In the data rows, zero lies at 4.5, halfway between 4 and 5.
Each row in the table below has a label, given by one hidden rule.
[7 2 4 5 4 5 6 5 4 0 7 4 0 5 4 5 3 7 7 6 8 0 3 5 1 3 0 5 6 5 4 2 7 4 7 4 4
 9 4 5 6 8 3 6 3 6 1 1] J713
[6 5 6 4 6 6 5 4 5 7 5 5 5 5 6 5 5 4 3 4 2 6 7 5 6 6 4 4 4 5 5 4 2 4 5 6 3
 3 4 1 4 4 5 2 6 4 3 5] J806
[7 4 5 4 7 5 4 4 4 3 4 4 3 5 4 6 4 5 0 5 4 4 3 4 4 4 4 4 4 4 5 4 5 4 2 7 4
 8 4 5 4 6 3 4 2 4 3 5] J713
[1 6 3 5 5 3 6 5 6 0 3 5 8 5 0 3 4 6 9 6 5 1 2 6 3 5 5 4 4 5 4 3 8 4 6 4 6
 2 5 0 5 4 2 6 3 5 7 3] J713
[5 4 5 6 3 6 5 4 3 3 1 5 7 3 4 4 4 4 6 3 2 3 5 5 6 5 5 4 4 4 5 3 7 4 7 5 4
 2 6 1 4 2 5 6 4 5 9 6] J713
[0 8 4 5 4 5 6 5 8 3 3 6 8 4 3 3 3 8 9 4 6 4 3 5 1 6 3 6 4 5 4 5 8 4 7 4 5
 0 5 1 5 5 4 7 1 5 5 1] J713
[7 2 4 4 6 4 4 4 1 5 6 4 1 6 5 6 7 5 0 4 7 5 4 3 7 3 6 4 7 5 4 4 5 4 5 5 4
 5 3 8 5 5 5 2 6 6 1 4] J713
[0 5 2 5 3 2 5 6 6 0 3 5 8 5 1 3 4 5 9 5 7 0 4 5 0 5 2 6 5 6 4 2 8 2 7 3 5
 2 4 1 5 6 3 7 2 6 6 2] J713
[5 4 6 4 5 4 4 4 2 0 5 4 6 5 5 3 3 5 4 5 5 9 4 3 6 5 7 5 5 4 5 3 3 4 5 3 5
 8 5 3 4 5 5 4 3 4 5 9] J713
[4 4 5 5 5 5 4 4 4 3 3 4 6 4 5 4 4 5 6 4 3 5 4 4 6 5 7 5 4 4 5 5 6 5 2 4 5
 3 5 4 4 5 3 6 6 5 2 5] J574
[6 3 4 4 5 4 5 5 3 2 6 4 1 5 4 4 8 5 4 4 3 5 4 4 4 4 4 4 4 5 3 4 0 4 5 6 5
 8 4 9 4 5 5 4 8 4 2 2] J713
[8 5 6 3 6 6 4 4 1 8 7 4 3 5 9 5 8 3 4 5 2 8 5 4 9 4 8 4 2 4 5 5 6 7 0 5 3
 8 5 9 4 3 6 0 5 5 3 7] J806
[7 4 8 4 5 3 4 4 2 8 4 6 0 4 5 4 6 0 4 5 1 2 6 5 3 4 7 3 7 4 5 6 2 5 4 5 4
 6 4 8 4 6 7 3 4 4 4 9] J614
[9 3 1 4 6 2 5 5 4 2 6 3 0 5 5 4 4 8 3 6 4 3 4 3 1 3 3 5 5 5 3 2 3 5 6 6 6
 9 4 7 5 6 5 1 6 5 0 4] J713
[5 5 6 4 5 7 4 4 2 8 5 5 4 5 7 5 6 3 6 4 4 4 6 3 2 5 6 4 5 4 5 5 2 5 0 4 4
 3 4 6 4 3 5 3 7 4 6 7] J574
[3 6 1 6 2 5 4 6 9 0 1 4 9 4 3 3 2 7 9 6 6 2 3 5 0 5 3 7 7 6 4 5 9 4 9 5 5
 4 5 2 5 5 1 8 4 5 0 6] J713
[3 7 4 6 5 4 3 5 8 3 2 6 6 4 1 4 1 4 8 5 4 4 0 5 1 5 7 5 1 5 4 4 7 4 4 3 5
 0 5 1 4 3 2 5 1 4 9 3] J713
[2 8 7 4 3 6 3 4 2 6 3 5 8 4 7 5 6 5 4 3 1 4 9 5 9 4 5 5 1 4 6 5 3 6 4 4 3
 0 4 8 2 3 6 2 6 3 7 5] J614
[5 6 6 5 4 4 6 4 4 6 5 5 8 5 4 4 5 2 5 4 4 9 8 4 4 3 4 3 5 5 4 4 6 5 5 5 5
 2 5 1 5 3 4 7 3 4 5 8] J574
[0 9 6 5 5 5 5 4 7 3 3 5 6 4 5 4 5 3 6 4 5 7 3 5 7 6 6 6 5 4 5 6 7 4 5 3 4
 3 5 3 4 2 4 5 0 4 8 5] J713
[4 4 5 4 4 4 4 5 5 7 5 4 4 5 3 4 3 4 5 4 7 2 4 4 7 5 4 3 4 4 4 4 3 4 6 4 3
 5 5 6 5 4 4 5 2 4 7 4] J574
[5 1 4 4 4 4 6 5 7 4 4 5 4 5 2 4 5 7 6 4 6 3 5 4 5 4 3 7 8 5 4 5 3 4 3 5 4
 4 4 8 5 4 4 5 7 5 4 4] J574
[2 6 5 4 3 5 4 4 4 2 4 5 4 3 1 4 4 7 9 4 6 0 3 5 1 5 5 4 4 5 4 3 7 4 9 4 5
 2 6 5 4 3 3 6 1 4 6 3] J713
[9 0 6 3 6 5 5 4 1 5 7 3 5 5 4 6 5 4 2 5 3 3 7 3 3 3 7 4 6 4 5 5 1 4 2 7 3
 9 3 5 4 6 6 1 9 4 3 5] J806
[5 4 2 5 4 2 5 5 6 0 3 4 0 5 5 4 3 5 3 4 7 2 4 5 0 4 4 5 4 5 4 3 6 4 8 5 6
 6 5 4 4 5 4 6 6 6 4 1] J806
[7 4 1 4 6 1 6 6 5 0 5 4 1 5 1 4 2 8 7 5 6 2 2 3 0 2 1 5 7 5 3 2 3 3 9 5 6
 8 3 6 6 6 3 5 6 6 2 3] J574
[3 5 6 5 6 5 4 3 5 6 5 5 5 5 8 5 3 4 4 4 1 9 3 5 7 5 5 3 4 3 5 5 8 5 4 4 3
 2 6 1 4 2 5 5 2 4 5 7] J806
[5 2 2 4 7 4 5 5 5 4 5 4 3 5 0 3 2 6 6 5 7 1 5 6 3 4 1 6 5 4 4 3 5 3 9 6 6
 2 4 6 6 6 4 7 6 5 4 3] J713
[2 7 7 4 5 5 4 4 4 9 3 6 9 4 5 5 6 3 4 4 0 9 8 5 6 6 8 3 4 4 6 7 7 6 0 3 2
 0 5 5 4 3 5 4 2 3 8 6] J806
[8 1 3 4 7 3 4 5 4 5 6 3 2 5 4 5 5 6 5 6 5 3 5 5 4 3 1 5 6 5 5 5 0 3 3 7 5
 7 4 7 5 6 4 4 7 5 3 5] J713
[3 7 6 5 4 7 4 4 4 9 3 5 8 2 9 5 5 0 5 3 2 7 9 4 9 6 7 3 1 3 5 6 7 7 0 3 2
 2 5 7 3 2 5 5 3 4 8 8] J574
[5 7 6 5 3 4 4 4 4 4 1 4 6 4 4 4 6 2 1 4 4 9 3 5 2 6 6 3 2 4 5 6 4 5 1 4 5
 1 5 3 4 5 6 4 5 4 7 5] J614
[4 4 3 5 4 4 6 5 4 7 5 4 4 4 4 4 3 4 4 6 5 5 0 4 3 4 5 5 5 5 5 5 6 3 6 6 7
 6 5 5 5 7 4 7 5 5 6 1] J713
[6 4 4 5 5 7 3 4 3 7 4 5 4 4 4 5 5 4 6 4 7 9 7 4 9 5 4 3 4 4 5 5 3 4 5 4 4
 4 4 6 4 4 4 2 6 4 3 5] J574
[8 6 5 5 5 4 5 4 4 0 5 4 5 6 2 5 3 4 1 7 6 4 5 4 1 3 0 7 5 6 3 4 3 4 5 5 5
 7 4 7 5 5 6 9 6 5 4 1] J806
[2 4 4 5 5 3 5 4 7 2 4 5 5 4 5 3 6 7 6 5 5 4 1 4 8 4 4 4 4 5 5 3 5 5 5 5 5
 4 3 5 5 5 5 4 3 5 7 5] J574
[4 3 3 5 5 1 5 4 5 2 6 4 6 5 4 5 2 7 6 4 6 3 0 4 1 4 2 5 5 4 3 5 4 4 6 6 5
 2 5 5 5 6 4 5 6 6 2 4] J574
[5 4 3 4 6 2 5 5 6 3 5 3 5 5 5 5 3 4 4 5 6 0 4 5 4 4 3 5 5 5 4 3 2 4 4 6 5
 7 5 5 5 6 5 4 8 4 2 3] J806
[5 4 8 4 4 6 3 3 2 9 3 5 7 4 5 5 7 3 4 3 3 5 9 4 9 5 9 4 4 4 6 7 6 6 0 4 3
 5 4 4 4 3 6 2 6 3 7 7] J806
[7 4 6 4 6 6 3 4 5 9 6 5 3 5 9 5 7 2 0 3 1 8 8 4 5 4 5 2 4 3 5 7 3 6 0 3 3
 7 5 9 3 4 5 2 9 4 6 7] J713
[6 4 5 5 5 4 5 5 5 4 3 3 3 6 6 5 6 2 1 5 5 4 6 4 5 4 6 4 4 5 5 3 4 4 6 6 5
 5 3 6 5 4 6 5 6 4 1 5] J806
[5 4 5 5 5 4 5 5 3 5 6 4 6 4 7 4 5 5 4 5 6 4 7 3 1 4 3 5 4 5 4 5 5 4 3 4 5
 5 5 4 5 4 6 5 7 4 4 5] J806
[3 2 5 5 5 3 5 5 7 0 6 3 0 4 4 4 5 2 3 5 5 0 2 4 2 4 2 7 7 5 4 3 5 5 9 7 5
 7 3 3 6 7 3 3 6 4 3 2] J713
[7 4 7 3 6 6 4 4 0 9 7 4 4 5 5 5 9 1 0 4 2 7 8 3 8 3 8 5 4 3 4 6 5 5 1 6 3
 1 3 9 4 5 7 2 5 4 4 9] J806
[2 4 4 4 5 6 4 4 6 4 7 5 1 6 4 3 4 5 3 4 0 2 4 5 3 4 5 3 5 4 4 6 3 4 5 4 4
 6 5 9 5 3 4 4 5 4 3 6] J806
[2 1 3 4 4 4 5 5 5 1 5 4 2 6 2 6 5 6 3 5 8 4 4 4 2 4 3 6 5 5 4 4 3 5 8 5 5
 3 4 8 6 6 3 3 9 6 3 4] J713
[2 7 3 5 2 4 5 5 6 7 3 5 4 4 3 5 4 6 4 5 4 7 6 5 1 5 4 5 4 5 5 3 5 4 7 5 5
 3 5 0 5 3 3 5 1 5 6 5] J806
[5 6 6 4 4 5 5 5 1 6 6 4 7 5 7 4 5 8 2 5 4 6 6 5 6 3 2 4 4 5 5 5 0 5 6 4 5
 3 4 8 3 6 4 4 5 5 2 5] J806
[4 5 4 4 3 5 5 4 5 4 3 5 5 4 2 5 4 5 2 5 4 2 4 5 6 5 6 4 5 5 4 4 8 4 3 5 4
 3 5 2 5 5 3 5 6 4 6 4] J806
[4 3 7 3 4 4 4 4 4 7 5 4 4 5 5 5 5 3 0 4 1 9 6 4 3 5 7 3 5 3 5 7 2 6 5 5 4
 3 4 8 4 5 6 3 8 5 0 5] J806
[7 5 5 5 5 6 4 4 6 9 6 5 6 4 7 6 6 6 4 4 5 7 7 4 8 5 4 3 4 4 5 6 3 5 1 5 4
 6 4 2 4 4 6 1 4 4 3 8] J806
[7 5 2 5 4 4 5 4 3 3 1 5 6 6 8 4 4 5 7 5 8 4 9 7 2 6 4 3 4 4 5 5 9 4 9 2 5
 5 5 6 5 5 5 4 8 4 9 1] J713
[2 5 4 5 4 4 4 5 2 5 4 4 4 5 5 4 4 4 6 4 6 4 3 6 2 5 4 5 3 5 4 4 7 4 4 4 5
 5 4 2 4 4 6 7 2 5 4 5] J806
[6 5 5 4 4 3 4 5 4 3 5 4 6 5 3 4 4 8 5 5 7 3 2 5 4 4 5 6 7 5 4 4 5 5 5 4 5
 5 4 8 5 5 4 4 6 5 3 2] J713
[4 8 5 5 4 4 5 6 4 2 3 4 4 4 4 5 4 4 2 5 6 1 5 4 5 4 4 4 5 4 4 5 4 5 3 3 6
 7 4 7 5 5 4 5 5 4 3 8] J713
[3 4 4 5 6 6 6 5 8 3 2 5 6 5 2 5 3 5 6 5 6 1 2 5 3 5 3 6 4 6 4 2 6 4 9 3 5
 3 5 2 6 5 5 7 6 6 5 4] J713
[1 4 5 5 4 4 5 5 8 0 4 4 4 4 4 4 3 4 7 5 6 2 2 5 5 5 4 5 4 5 3 4 4 4 7 4 4
 2 5 2 6 4 4 5 3 5 7 1] J713
Which column or columns does the hidden rule look at? Columns are counted from 0, in order:
18 23 42
Here are more rows. What is the label of each one?
[4 4 4 5 6 5 5 5 5 2 6 5 7 5 4 4 4 6 3 4 7 1 2 5 2 4 4 5 4 6 4 3 3 3 7 6 5
 7 4 5 6 6 4 6 5 5 1 5] ~ J806
[2 4 4 5 5 7 4 4 4 5 7 5 6 5 4 5 4 2 2 4 3 6 7 6 6 5 7 4 3 5 5 3 3 5 4 5 4
 6 4 7 3 4 7 2 6 4 6 7] ~ J614
[7 4 8 4 5 6 4 3 2 9 7 4 1 5 9 6 7 3 0 4 0 9 9 4 6 5 6 3 7 3 6 7 0 6 0 6 4
 5 3 9 3 2 7 1 8 3 3 7] ~ J806
[4 6 2 5 5 6 5 4 3 5 5 5 4 5 2 5 3 5 3 4 6 3 5 4 8 4 8 5 6 4 4 6 7 4 6 4 4
 2 5 4 5 3 6 4 3 4 3 5] ~ J806
[1 5 4 5 3 4 5 5 7 4 4 5 4 4 6 4 2 5 7 5 5 6 0 6 4 6 5 5 2 5 4 5 5 4 4 5 4
 2 6 0 5 3 3 6 2 5 6 3] ~ J713
[4 1 2 5 5 5 6 5 3 0 5 4 0 5 4 5 3 7 2 5 6 4 3 5 0 4 0 8 3 4 3 3 8 4 5 6 6
 2 4 2 6 8 3 5 3 5 5 4] ~ J806
[2 6 5 4 5 4 4 4 6 7 3 6 7 4 4 5 4 2 4 4 1 8 8 5 6 6 7 4 3 4 5 5 4 5 4 3 3
 0 5 3 3 3 3 3 5 4 8 6] ~ J806
[6 7 4 4 2 6 5 4 6 9 5 6 6 5 5 5 6 3 8 4 4 4 4 5 6 6 7 3 5 4 5 5 6 6 5 3 6
 2 4 0 5 4 5 4 4 4 5 8] ~ J713
[3 6 7 5 3 6 4 5 6 7 2 6 7 3 5 4 6 2 3 4 6 9 4 6 6 5 8 4 1 4 5 6 7 5 4 2 4
 1 6 0 4 1 5 6 5 4 6 6] ~ J806
[6 3 4 4 6 3 5 5 4 4 6 4 2 5 3 4 5 7 0 5 8 7 6 4 1 3 1 5 7 5 4 4 3 4 4 6 5
 9 4 5 6 7 6 4 8 5 0 1] ~ J806
[4 8 4 5 3 6 5 4 6 9 2 5 5 4 4 4 5 3 7 4 3 4 7 4 7 6 8 6 3 4 4 5 5 5 4 4 4
 2 5 3 4 3 4 3 4 4 8 5] ~ J574
[0 5 4 4 4 5 5 5 6 8 3 4 9 3 4 4 7 2 7 4 5 5 2 4 2 5 5 5 4 4 6 5 6 5 5 3 4
 1 5 3 4 1 4 7 4 5 6 6] ~ J574
[4 4 3 5 6 4 6 5 5 2 5 3 0 5 2 5 4 7 3 4 7 2 3 4 2 4 3 6 6 5 3 5 4 4 9 4 7
 9 4 5 5 5 4 6 3 5 3 2] ~ J713
[6 6 4 4 5 5 4 4 7 9 2 5 6 3 5 5 4 5 7 5 2 4 4 6 4 5 6 5 5 4 4 6 3 4 6 3 4
 2 5 4 4 3 4 8 2 4 9 6] ~ J713
[3 5 4 4 3 4 3 3 5 9 4 6 4 3 5 5 4 3 6 4 5 6 8 4 6 5 7 5 3 4 5 4 7 6 3 4 5
 0 5 4 5 3 4 4 2 3 4 3] ~ J574
[6 3 1 5 3 4 5 6 4 2 7 5 6 4 4 4 4 7 3 5 2 3 2 5 3 5 6 6 5 5 5 5 6 5 5 6 4
 6 4 6 5 4 7 6 5 4 7 3] ~ J614
[7 5 3 5 5 5 6 5 5 8 4 4 4 5 5 4 7 6 6 6 3 3 2 4 5 5 5 5 3 5 4 5 5 5 5 5 5
 8 5 4 5 5 4 2 4 5 5 4] ~ J574
[6 2 5 3 6 4 5 5 1 5 7 4 1 5 5 6 5 3 2 5 2 5 8 3 6 3 2 3 7 4 4 5 0 5 3 6 4
 5 4 9 5 5 8 2 8 4 0 3] ~ J806
[6 4 4 5 4 6 4 5 6 5 3 6 7 3 6 4 3 4 3 3 2 4 3 5 4 6 5 5 2 5 4 5 6 4 4 3 5
 2 5 5 5 4 4 5 3 4 8 7] ~ J806
[1 8 3 6 3 5 4 5 5 6 2 6 7 4 2 4 3 6 8 4 8 4 1 5 6 5 3 5 3 4 4 5 6 5 9 5 5
 2 5 0 5 4 4 6 0 5 3 5] ~ J713
[7 4 5 5 3 5 5 5 5 1 3 4 4 4 3 3 3 6 5 5 7 2 4 5 3 4 5 5 6 6 4 4 5 4 6 6 5
 6 5 0 5 5 4 5 5 6 5 2] ~ J713
[8 1 6 5 4 6 4 5 5 6 6 4 4 5 6 5 4 3 6 4 4 5 2 4 3 5 5 4 4 4 5 4 4 6 5 4 3
 4 3 5 4 6 3 5 3 4 4 1] ~ J574
[3 5 3 4 5 6 5 5 6 8 5 6 6 4 7 4 5 3 0 4 5 2 5 5 4 5 4 5 5 5 5 5 3 6 4 4 4
 6 5 0 4 5 4 5 7 5 7 5] ~ J806
[3 5 5 5 4 5 5 5 6 5 3 5 5 5 5 4 6 6 6 5 3 4 0 4 4 4 3 4 6 5 4 5 9 4 7 4 5
 6 5 5 4 5 4 4 2 4 7 5] ~ J574
[6 2 2 5 5 3 5 5 5 1 5 4 1 5 1 4 2 9 2 6 7 0 2 4 3 4 1 5 6 6 3 2 4 3 5 6 5
 6 4 3 5 7 2 7 5 6 1 1] ~ J713
